Here is a table of points, one per row:
ndarray[ 0.5  0.2  0.9 -1.0 -0.2  0.4 -1.6 -0.5  1.2 -0.3  2.1  0.0  0.8
        -0.3  0.3 -0.4  0.6 -1.0 -0.8  1.0 -1.6  0.6  2.0 -0.9]
ndarray[ 0.6 -0.7  0.9 -1.4  0.2  0.9 -1.0  0.8  1.0  0.7  1.1 -0.4  0.0
        -0.1 -0.8 -0.3  1.0 -0.5 -0.6  1.1 -1.8 -0.1  1.5 -0.7]
ndarray[ 0.1 -0.9  0.5 -0.2  0.1  1.3 -0.6  1.4  0.6  0.9  1.7  0.0  1.7
        -0.5 -0.2 -0.2  0.5  0.8  0.3  1.5 -0.1 -0.3  0.7 -1.4]
ndarray[-0.6 -0.3  1.2 -0.8 -0.4  0.6 -0.5  1.6  1.1  1.0  1.0  0.3  1.0
        -0.7  0.4  0.1  0.8 -0.4 -1.1  1.3 -0.8 -0.3 -0.7 -1.2]
ndarray[ 0.0 -1.2  0.3 -1.7 -1.0  0.1 -0.2  2.1  0.2  0.9  1.2  0.2  1.0
        -1.0  0.9  0.0  0.7 -0.8 -1.2  0.9 -0.1 -0.1 -0.5 -0.8]
ndarray[ 1.2 -1.3  0.8 -0.4  0.1  0.0 -1.5  2.7  0.0  0.9  0.8 -0.5  1.2
        -0.6  0.3  0.8 -0.2  0.2 -0.6 -0.6 -0.3 -0.8  0.5 -0.7]
ndarray[ 1.5  0.5 -0.2 -0.4  0.1 -0.5 -0.4  2.4 -0.7 -0.4  0.0 -0.5  0.9
         0.2  0.4  0.2  1.1  0.3 -0.9 -0.9  0.7 -0.4  1.9 -2.3]
ndarray[ 1.2  0.7  0.0  0.7  0.0 -0.3 -1.5  0.9  1.1 -2.2 -0.1 -0.9  1.4
         1.5  1.0  0.5  1.0  0.4  0.3  0.3  0.4 -1.6  0.6 -1.6]
ndarray[ 0.1 -0.8 -0.4 -1.8  0.0 -0.7  0.2  1.1  2.3 -2.3 -1.3  0.3  0.4
         1.7  2.0 -0.1  0.6  0.0  0.8  0.8  1.1 -0.8 -0.9 -0.6]
ndarray[-0.3 -0.9 -0.7 -2.3  1.6 -1.6 -0.8 -0.8  0.3 -0.3 -0.6 -0.2 -0.2
         1.2  2.1  0.5 -0.4 -0.6 -0.5 -1.1  0.3  0.6  1.1 -0.3]
ndarray[ 1.5 -1.2 -0.2 -1.7  1.5 -0.8 -0.8 -1.0  1.7 -1.0 -0.9  0.4  0.6
         2.1 -0.6  0.7 -0.7  0.7 -0.6 -0.7  0.5  1.7  0.7  0.3]
ndarray[-0.4  0.6  1.6  0.0  1.1 -0.2 -0.8 -1.0  0.3 -1.1 -1.3  0.5  0.6
         1.4 -0.6  0.5  1.0 -1.6 -0.6 -1.9 -0.2  0.4  0.9 -1.3]
ndarray[ 0.5 -1.1  1.5 -0.3 -0.4  1.2 -0.1 -0.7 -0.5 -1.1 -2.8  0.2  0.2
        -0.2 -0.9  1.2 -0.4 -1.4  1.3 -0.9  1.5  0.5  1.9 -2.1]
ndarray[-0.7 -1.1  1.9  0.9  0.1  0.5 -1.0 -1.1  0.1  0.0 -1.5  0.6  0.8
         1.8  0.0 -0.4 -0.1 -2.0  1.2  0.4  1.6  0.1  0.8  0.1]
ndarray[-1.6 -1.3 -0.1  1.2  0.3 -0.8  0.2 -0.5  1.7  1.1 -0.3 -0.1  0.9
         1.4 -0.9 -1.5  0.0 -2.6  1.5 -0.9  0.9 -0.2  0.2 -0.3]
ndarray[ 0.1 -1.4 -1.6  1.4 -1.1 -0.9 -2.0 -0.8  0.1  1.8 -0.9 -0.6  1.0
         0.2  0.4 -1.0  0.9 -1.7  0.9  0.2  1.2  2.5  0.0  1.1]
ndarray[-0.2 -0.3  0.4  1.2  0.4 -1.9 -1.1 -0.8  0.6  0.7 -0.4  1.1  1.0
        -1.5 -1.1 -1.0  2.1 -0.2  1.0  0.3  0.8  1.1 -1.9 -0.1]
ndarray[ 0.8 -0.2  0.9 -0.2  1.0 -2.5 -0.1  0.0  0.0  0.6 -0.1  1.2 -0.6
        -2.6 -1.5 -1.8  1.6  0.4  1.1 -0.3  2.1  0.8 -0.5 -0.1]
ndarray[ 0.2  0.6  1.7  0.0 -0.4 -2.4  0.2 -1.9  1.4  1.8 -0.3 -2.2 -0.5
        -0.8  0.0  0.4  2.2  1.0 -0.1 -0.6  0.9 -0.9 -0.2  0.9]
ndarray[ 0.3  0.3  1.8 -0.6 -0.5 -1.7  0.7 -1.0  1.9  1.3  0.2 -1.7 -1.1
        -0.3  0.9 -0.9  1.0  1.3  1.0 -0.1  2.3 -1.0  0.2  1.4]
ndarray[-0.1 -1.6  0.0 -0.3  1.7  2.4  0.5 -1.2 -1.2 -1.6  0.0 -1.7 -0.3
        -0.4  0.2 -0.7  2.3 -0.2 -1.6  0.4  0.7  0.1 -2.0  1.0]
ndarray[ 0.1 -1.8  0.2  0.4  2.0  1.9  0.3 -0.4 -1.0 -1.1  0.4 -1.7  0.0
        -0.4  0.0 -1.1  0.2  0.6 -0.6 -0.8  0.9  0.1 -1.1  1.0]
ndarray[-0.2 -0.5  0.8  0.4  2.3  1.2  1.1 -0.1 -0.6 -0.5  0.1 -1.3  0.1
         0.0  0.6 -1.7 -0.9  0.7 -0.1 -1.6  0.1  0.6 -0.2  0.4]
ndarray[ 0.1  0.4  0.6  0.4  1.1  0.5  1.6 -0.6 -1.5 -0.6 -0.2 -0.7  0.1
         0.4  2.4 -2.0 -0.3  0.9 -0.1 -0.6 -0.2  1.8  1.1  0.5]
ndarray[ 0.1 -0.2  0.5  1.6  0.7  0.3  1.3 -0.6 -0.6 -1.0 -0.7 -1.6  0.6
        -0.5  0.4 -1.2 -0.5  0.9 -0.6 -1.3 -1.3  0.7  0.0 -0.1]
ndarray[ 0.7  0.2 -0.1  2.2  0.4 -0.4  2.1 -1.0  0.3 -0.4 -1.4 -1.0  1.9
        -1.5  0.0 -0.1 -1.3  0.8 -1.1  0.7 -0.9  0.5  0.5  0.0]
ndarray[-0.1 -0.4  0.2  2.3 -1.6 -0.3  1.7  0.9  1.3 -0.6 -1.6 -0.7 -0.1
        -1.2 -0.3 -0.8 -0.3  0.2 -1.6  0.1 -1.8  1.1  0.1  0.8]
ndarray[-1.1 -1.3 -0.1  2.1 -0.7 -1.1  1.4  0.7  0.2 -0.6  0.1  0.5  0.2
        -1.0  0.2  0.5  0.3  0.2 -1.3  0.4 -1.1 -0.3  1.7  2.4]
ndarray[-1.7  0.2  0.4  0.1 -0.1 -0.9  0.3  0.8  0.0 -2.2  0.7  1.1 -0.4
        -1.8 -0.8 -1.1 -1.6 -1.4 -1.4  0.3 -0.4  0.2  1.7  1.6]
ndarray[-1.7  0.2  1.6  0.4 -0.3 -0.3 -0.9  0.8 -0.5 -1.7  0.0 -0.1 -0.2
        -1.4 -0.7  0.6 -2.0 -0.6 -0.3  2.5  0.0 -0.5  0.4  2.0]
ndarray[-3.0  0.8 -0.6 -1.1 -0.7 -0.5  0.7  0.8 -0.7 -0.3  0.7 -1.6  0.1
        -0.5 -2.1  1.2 -1.2 -0.2 -0.1  1.1  0.2  1.2 -0.3  0.0]
ndarray[-1.7  1.0 -1.0 -0.3 -0.4  0.0 -0.1  0.4 -0.7  0.6  1.1 -0.9 -0.1
         0.2 -2.1  0.5 -1.0  0.6  0.3  1.3  0.0  1.1  0.0  0.1]
ndarray[-0.7  1.2 -1.2 -0.4 -0.2  0.0  0.1 -0.2 -1.3  1.4  0.5  0.0 -0.1
         1.0 -1.6 -0.3 -0.2  0.7  0.0  1.5 -0.6  0.5  0.0 -0.1]
ndarray[ 0.8  1.5 -1.2 -0.1 -0.6  0.6 -0.4  0.4 -0.4  1.2 -0.1 -0.5 -1.1
         1.5 -2.2 -1.8 -0.6  0.0  0.0  0.9 -0.7 -0.8 -0.8 -0.1]
ndarray[ 0.6  1.3 -1.0  0.4  0.6  0.2 -0.4  0.4 -2.6  1.7 -1.2  0.2 -0.6
         1.5 -0.9  0.2  0.7 -0.3  0.2  1.0 -0.8 -1.7 -0.1  0.5]
ndarray[-2.2  1.4 -2.3  0.7  0.5  1.2 -1.9 -1.1  1.7  0.3 -0.8  1.3 -1.6
        -2.0  0.3  0.0 -0.1  1.3 -1.7  0.6  1.0 -1.2  0.8 -0.8]
ndarray[-1.0  0.4 -1.1 -1.2  0.1  0.9 -0.6 -0.4  0.0  0.5 -0.5  1.0  1.9
        -0.8 -0.5 -0.5 -0.7  2.1  1.3 -1.3 -0.6 -2.3 -0.4  1.0]
ndarray[-0.8  0.9 -0.3 -2.1 -0.7  1.6 -0.5  0.6 -0.5  0.8 -2.3  1.3 -0.1
        -0.7  0.9 -0.2  0.8  1.8  1.4 -0.7 -1.4 -0.3 -0.4  1.4]
ndarray[ 0.3  0.7 -1.0 -1.7 -0.9  0.8 -0.1 -0.1 -0.8  0.4 -1.4  1.4  0.7
        -0.4 -0.1 -0.6  0.1  0.7  0.5 -0.2 -0.4 -1.6 -0.2  1.5]
ndarray[-0.3 -1.3 -1.2 -0.8 -2.1  0.5 -0.1 -1.1 -0.7  0.8 -0.8  0.3 -0.9
        -0.5 -0.5 -0.3 -0.7  1.0 -0.2 -0.2 -0.3 -2.5  0.7 -0.2]
Along one direction, these points spread out more than along any other. Take the direction at right angles to it along which they spread out most. Go by this last direction. For each point below, how far along it does it lie, from 0 to 99? The average is 50, and the first point in the table lies past the average. One standard deviation of the points above along it is 16.
ndarray[ 0.6  2.4 -1.1 -0.2 -1.1  1.9  0.7  0.1  0.7  0.7 -0.1  0.9  0.3
        -0.2 -0.6  1.4  0.1 -0.5 -0.7 -1.1  1.3 -0.3  0.9  1.8] 53
ndarray[-0.6  0.6 -0.5  0.9 -1.5  0.7  0.4 -0.3 -1.1 -0.5  1.2  1.4 -0.5
         1.7 -1.2  0.7  1.0  1.2 -0.4 -0.2  0.6 -0.8  0.2  0.3] 53
ndarray[ 0.0  0.2 -0.1  0.4  0.5  0.1  1.4  0.4 -0.5  1.6 -0.6  1.6 -1.4
         1.8 -0.5  1.2 -0.8  0.3 -1.5 -0.1  0.1 -0.6 -0.6 -0.6] 52
ndarray[ 0.7  0.9  0.4  0.1 -0.9  0.4 -0.1  0.0 -0.8  0.3  0.8  1.4 -0.8
         1.1  0.2  0.8 -1.3  0.6 -1.0 -0.4  1.0  0.5 -1.0  0.4] 51
ndarray[ 0.3  0.4  0.6 -0.3 -1.0  0.1  0.4  0.0 -0.6  0.2  0.8  1.3 -0.8
         0.5  0.9  1.2 -1.6  0.3 -0.8 -0.9  0.9  0.7 -1.7 -0.2] 50
ndarray[ 0.1 -0.4  0.7 -0.3 -2.4 -0.5  0.0 -0.8 -1.7 -0.8  0.8  0.4 -1.2
         0.6  1.2  0.7 -1.0  0.8 -0.5 -1.4  0.2  0.3 -1.5 -1.4] 50
ndarray[ 1.1  0.4 -0.2 -0.4 -0.6 -0.6  0.9  0.0 -0.5 -0.5  1.0  0.9 -0.4
         0.1  1.3  1.2 -0.9 -0.8  0.0 -1.7  0.3 -0.1 -2.0 -0.2] 51
ndarray[ 2.0  0.4  0.2  0.9  0.4 -0.4  0.1 -0.4 -0.3 -0.1  0.6  0.7 -1.1
         0.1  1.1  1.4 -1.3 -0.9  0.6 -1.2 -0.6 -0.7 -1.1 -0.1] 49
ndarray[ 1.0  0.0 -0.5  1.0  0.6  0.0  0.8 -1.3  0.1 -0.2  2.0  1.4 -1.4
         0.5  0.2  0.9 -0.3 -0.1  1.7  0.1 -1.4  0.4 -0.6 -0.8] 49
ndarray[ 0.4  0.3 -0.9  1.2  0.7  0.1 -0.2  0.8  0.1  0.1  1.2 -0.8 -2.2
         0.4  0.6  1.2 -0.1  0.3  2.6  0.1 -1.4  1.5 -0.8 -0.5] 50
ndarray[ 0.5  0.8 -1.4  0.0  0.6 -0.4  1.5 -0.4  0.2 -0.1  1.0 -1.1 -0.8
         0.0  0.6  0.7 -0.4 -1.2  2.0  1.3 -1.2  1.0 -1.2 -0.9] 47
ndarray[ 1.2  0.6 -1.8  0.7  1.2 -0.4  0.8 -0.4 -0.4 -0.9  0.9 -1.2 -0.9
        -0.8  1.0  0.3  0.2 -2.3  2.5  1.6 -1.4 -0.8 -0.4 -0.2] 47
